In the rows, 100 means zero.
Turns, then the turns between two rows, first turn first; the first pair answered:
J417 (before -> after):
|  98 | 117 |  77 |  94 |  86 | 124 |  89 |  90 | 100 |  99 | 121 |  74 |  92 |  78 | 125 | 118 |  ->  |  83 |  90 | 117 |  93 |  82 | 120 | 119 |  98 | 115 | 106 | 125 |  76 |  88 | 108 | 127 |  93 |
|  91 | 116 | 101 | 102 | 100 | 101 | 100 | 110 | 102 |  98 | 106 |  98 | 110 | 106 | 103 | 112 |  ->  |  99 | 102 | 111 |  97 | 103 |  94 | 111 |  95 | 106 |  96 | 108 | 109 | 102 | 112 |  92 |  91 |
| 138 | 102 |  53 |  79 | 111 | 101 |  99 |  61 | 101 | 103 |  99 | 100 |  77 |  92 | 107 |  90 |  ->  |  86 | 126 |  85 |  95 | 105 | 118 | 103 | 124 | 112 | 117 | 102 |  63 | 110 |  98 | 141 | 136 |
| 105 | 110 |  81 | 101 |  96 |  91 | 112 |  97 |  90 |  78 | 118 | 106 |  88 | 101 | 106 |  87 |  ->  |  91 | 121 |  82 | 104 |  97 |  96 | 111 | 111 |  91 |  78 | 118 |  98 | 101 | 100 | 114 | 102 |
J464 (before -> after):
|  93 | 102 | 113 | 115 | 102 |  82 | 128 | 108 | 130 | 109 | 124 |  96 | 109 | 116 |  86 |  80 |  ->  |  74 | 107 | 124 | 111 | 103 |  88 | 117 | 134 | 104 |  94 | 106 |  88 | 117 | 113 |  88 | 107 |
| 121 |  66 | 107 | 108 | 102 |  70 | 114 |  73 |  98 | 102 | 125 | 116 | 111 |  96 |  85 |  78 |  ->  | 100 |  58 | 134 | 106 | 113 |  72 | 104 |  99 |  95 | 109 | 110 | 103 | 129 |  98 |  81 | 100 |
| 108 |  81 | 103 |  99 | 102 | 117 | 117 |  74 | 130 | 129 | 100 |  70 | 115 |  96 | 116 |  76 |  ->  |  79 |  79 | 123 |  93 | 106 | 118 |  99 | 107 | 106 | 121 |  78 |  56 | 130 |  94 | 118 | 109 |
|  97 |  89 | 105 |  93 | 106 |  96 | 116 | 108 | 106 | 110 |  81 |  98 | 124 |  92 |  73 |  88 |  ->  |  96 |  96 |  98 |  89 | 102 |  96 | 109 | 115 |  92 |  97 |  75 |  99 | 121 |  79 |  77 |  97 |
J827 (before -> after):
| 109 | 139 |  54 | 119 | 112 |  76 |  69 | 106 | 107 | 105 |  99 |  90 | 132 |  83 |  68 | 125 |  ->  | 123 |  99 |  69 |  91 | 102 | 126 |  64 |  77 |  97 | 135 |  91 |  74 |  95 |  78 | 135 | 131 |
| 110 |  90 | 107 |  88 |  83 | 110 | 113 |  86 |  91 | 112 | 110 | 101 |  82 | 101 | 136 | 105 |  ->  | 102 | 125 |  94 | 112 |  88 |  71 | 118 | 115 |  95 |  84 | 114 | 111 | 108 | 104 |  87 |  99 |
|  90 |  78 | 131 |  83 | 103 | 118 |  94 |  99 |  73 |  97 |  85 |  93 |  87 |  86 | 141 | 109 |  ->  |  78 | 121 | 117 | 106 | 104 |  79 | 100 | 130 |  70 |  62 |  96 | 110 | 109 |  92 |  95 | 103 |
| 102 | 115 |  83 | 102 | 112 |  99 |  69 | 113 |  76 |  86 |  76 | 104 | 117 |  76 |  90 | 127 |  ->  | 106 | 102 |  89 |  91 | 113 | 112 |  59 | 102 |  79 |  99 |  75 |  95 | 108 |  76 | 111 | 130 |
J378 (before -> after):
|  93 | 116 |  96 |  96 |  99 | 125 |  80 | 111 | 106 | 110 |  96 |  76 | 103 |  94 | 136 | 121 |  ->  |  93 | 109 | 101 |  96 |  99 | 124 |  80 | 112 | 115 | 115 | 100 |  72 | 108 |  98 | 138 | 118 |
| 105 |  74 | 110 |  93 | 115 |  81 |  97 |  88 |  91 | 106 |  87 | 107 | 101 | 103 |  81 |  94 |  ->  | 105 |  77 | 107 |  91 | 111 |  84 |  97 |  91 |  80 |  93 |  81 | 110 |  98 |  97 |  82 |  97 |
| 125 |  88 |  71 | 100 |  97 | 107 |  78 |  67 | 106 | 125 | 115 | 125 | 108 | 100 |  95 |  93 |  ->  | 125 |  68 |  91 |  92 |  95 | 112 |  89 |  63 | 106 | 130 | 113 | 127 |  98 | 108 | 102 |  85 |
J42 (before -> after):
| 106 |  66 | 112 |  91 | 101 | 117 | 131 |  87 | 107 |  95 | 106 | 104 |  98 | 108 | 116 |  76 |  ->  | 102 |  62 | 119 |  93 | 105 | 113 | 128 |  91 | 114 | 101 | 101 | 102 | 104 | 113 | 108 |  79 |
|  93 | 127 |  73 | 108 |  77 | 121 | 131 |  96 | 122 | 111 | 137 | 108 | 103 |  95 | 142 | 110 |  ->  |  85 | 111 |  90 | 100 |  79 | 127 | 129 | 102 | 123 | 122 | 126 | 101 | 105 |  98 | 155 | 120 |
| 134 |  77 |  89 |  97 | 102 | 106 | 102 |  53 | 136 | 141 | 106 |  84 | 100 | 101 | 115 |  98 |  ->  | 139 |  84 |  79 | 100 | 107 | 105 | 101 |  52 | 135 | 137 | 107 |  88 |  98 | 101 | 114 |  94 |

Each pair is two turns apart.
| 136 | 105 |  63 | 102 | 100 | 103 |  87 |  59 | 116 | 114 | 122 |  92 |  93 |  77 |  96 |  90 |  ->  | 128 | 111 |  66 |  89 |  85 | 117 | 103 |  71 |  95 |  97 | 120 |  93 |  74 |  73 | 130 |  87 |	J827 then J42
| 118 | 100 |  79 |  87 |  65 | 127 |  99 | 104 |  97 | 109 | 103 |  90 |  98 | 101 | 155 | 126 |  ->  | 122 |  85 |  89 |  91 |  65 | 120 | 117 |  90 | 116 | 122 | 114 |  95 |  94 | 116 | 149 | 103 |	J464 then J417
|  96 |  66 | 119 |  96 | 108 |  91 | 109 |  70 | 101 | 104 |  89 |  96 |  78 | 144 |  78 |  56 |  ->  |  98 | 104 |  86 | 103 |  94 |  91 | 109 |  86 |  61 |  60 |  88 | 112 |  67 | 123 |  80 |  61 |	J827 then J378
| 121 | 117 |  75 | 109 | 103 |  74 | 119 |  86 | 118 |  94 | 120 | 121 |  97 | 104 |  71 |  60 |  ->  |  92 |  74 | 129 |  89 | 120 |  99 |  79 | 103 | 118 | 137 |  83 |  83 | 123 | 107 |  88 | 114 |	J827 then J464
| 106 |  69 | 107 |  92 | 113 | 102 |  87 |  78 | 115 | 112 |  90 | 101 |  97 |  99 |  84 |  92 |  ->  |  94 |  84 | 105 |  85 |  96 | 114 |  95 | 105 |  74 |  74 |  83 | 109 |  81 |  90 | 104 |  98 |	J464 then J827
| 125 | 126 |  75 | 131 |  81 | 103 | 115 | 100 | 116 |  78 | 125 | 120 |  91 |  97 | 101 |  81 |  ->  | 100 |  97 | 116 | 131 | 102 | 100 | 108 | 114 | 149 | 122 | 120 |  97 | 123 | 116 |  87 |  94 |	J378 then J464
| 115 | 100 |  70 | 126 |  98 | 104 |  89 |  95 |  79 |  62 |  89 | 119 |  89 |  82 | 102 |  94 |  ->  | 117 |  98 |  81 | 141 | 115 |  96 |  78 |  89 | 132 | 111 | 101 | 104 | 120 |  94 |  81 |  99 |	J378 then J464
| 112 |  86 |  96 |  88 |  88 | 111 | 118 |  83 |  86 |  87 | 105 | 116 |  68 | 103 | 125 |  78 |  ->  | 104 |  99 |  81 |  88 |  86 | 109 | 100 |  96 |  67 |  72 |  93 | 111 |  73 |  90 | 125 | 102 |	J42 then J378
| 109 | 104 |  73 |  90 |  86 | 100 | 104 | 119 |  85 |  95 | 103 |  97 |  88 |  86 | 108 |  79 |  ->  | 109 |  86 |  86 |  86 |  88 | 102 | 111 | 107 |  97 | 114 | 104 |  92 |  87 |  96 | 114 |  73 |	J42 then J464
|  84 |  93 | 121 | 108 |  88 |  80 | 118 | 138 |  91 | 113 |  95 |  96 | 112 | 101 |  88 |  90 |  ->  | 113 |  79 | 101 | 103 | 100 |  66 | 106 | 102 |  92 | 120 |  94 | 109 | 108 |  94 |  66 |  78 |	J417 then J464
| 120 |  99 |  76 | 101 |  83 | 115 |  70 |  89 |  88 |  94 | 104 | 104 |  88 |  80 | 129 | 110 |  ->  | 106 | 100 |  95 | 111 |  89 | 117 |  80 | 103 | 120 | 122 | 117 |  85 | 109 |  94 | 140 | 114 |	J464 then J417
|  92 |  75 | 138 |  96 |  88 |  96 | 137 |  98 | 118 | 112 | 106 | 109 |  88 | 121 | 105 |  68 |  ->  |  87 | 101 | 119 |  99 |  78 |  89 | 135 | 119 |  84 |  65 | 105 | 126 |  85 | 110 |  95 |  70 |	J827 then J378
| 102 |  79 | 102 |  80 |  88 | 122 |  86 | 114 |  93 |  92 |  84 |  84 |  89 |  94 | 120 | 108 |  ->  | 112 | 108 |  74 |  99 |  88 |  94 | 107 | 107 | 103 |  72 | 110 | 106 |  92 |  99 |  87 |  78 |	J827 then J464
| 114 | 123 |  63 |  99 | 120 |  91 |  65 |  89 | 103 | 105 |  96 |  88 | 109 |  79 |  94 | 118 |  ->  | 104 |  68 | 128 |  82 | 117 | 100 |  99 |  78 | 115 | 129 |  91 |  90 |  87 | 111 | 111 |  87 |	J378 then J378
|  97 |  86 | 112 | 109 | 111 | 100 | 107 | 106 | 131 | 121 | 108 |  77 | 110 | 124 |  95 |  88 |  ->  | 103 | 109 |  85 | 110 | 110 | 106 |  83 | 111 | 122 | 117 | 101 |  73 | 119 | 105 | 100 | 118 |	J417 then J417
| 110 | 114 |  90 | 109 | 114 |  95 |  83 |  90 | 119 |  97 | 105 | 109 | 130 |  97 |  65 |  82 |  ->  | 113 | 110 |  94 | 111 | 112 |  98 |  97 |  87 | 130 | 107 | 113 | 104 | 127 | 106 |  74 |  77 |	J42 then J464
| 112 | 108 |  85 |  98 |  86 |  81 | 112 |  95 |  70 |  64 | 101 | 130 |  74 | 102 |  87 |  78 |  ->  |  94 | 117 |  89 |  95 |  86 | 108 |  98 | 116 |  59 |  66 |  93 | 105 |  79 |  91 | 121 | 119 |	J42 then J417
|  92 |  80 | 124 |  88 | 102 | 100 | 113 |  91 | 100 | 116 | 100 |  86 |  91 | 114 | 116 |  96 |  ->  |  83 |  90 | 121 | 101 | 111 |  82 | 112 | 101 | 111 | 112 |  98 |  87 | 113 | 118 |  84 |  98 |	J827 then J827
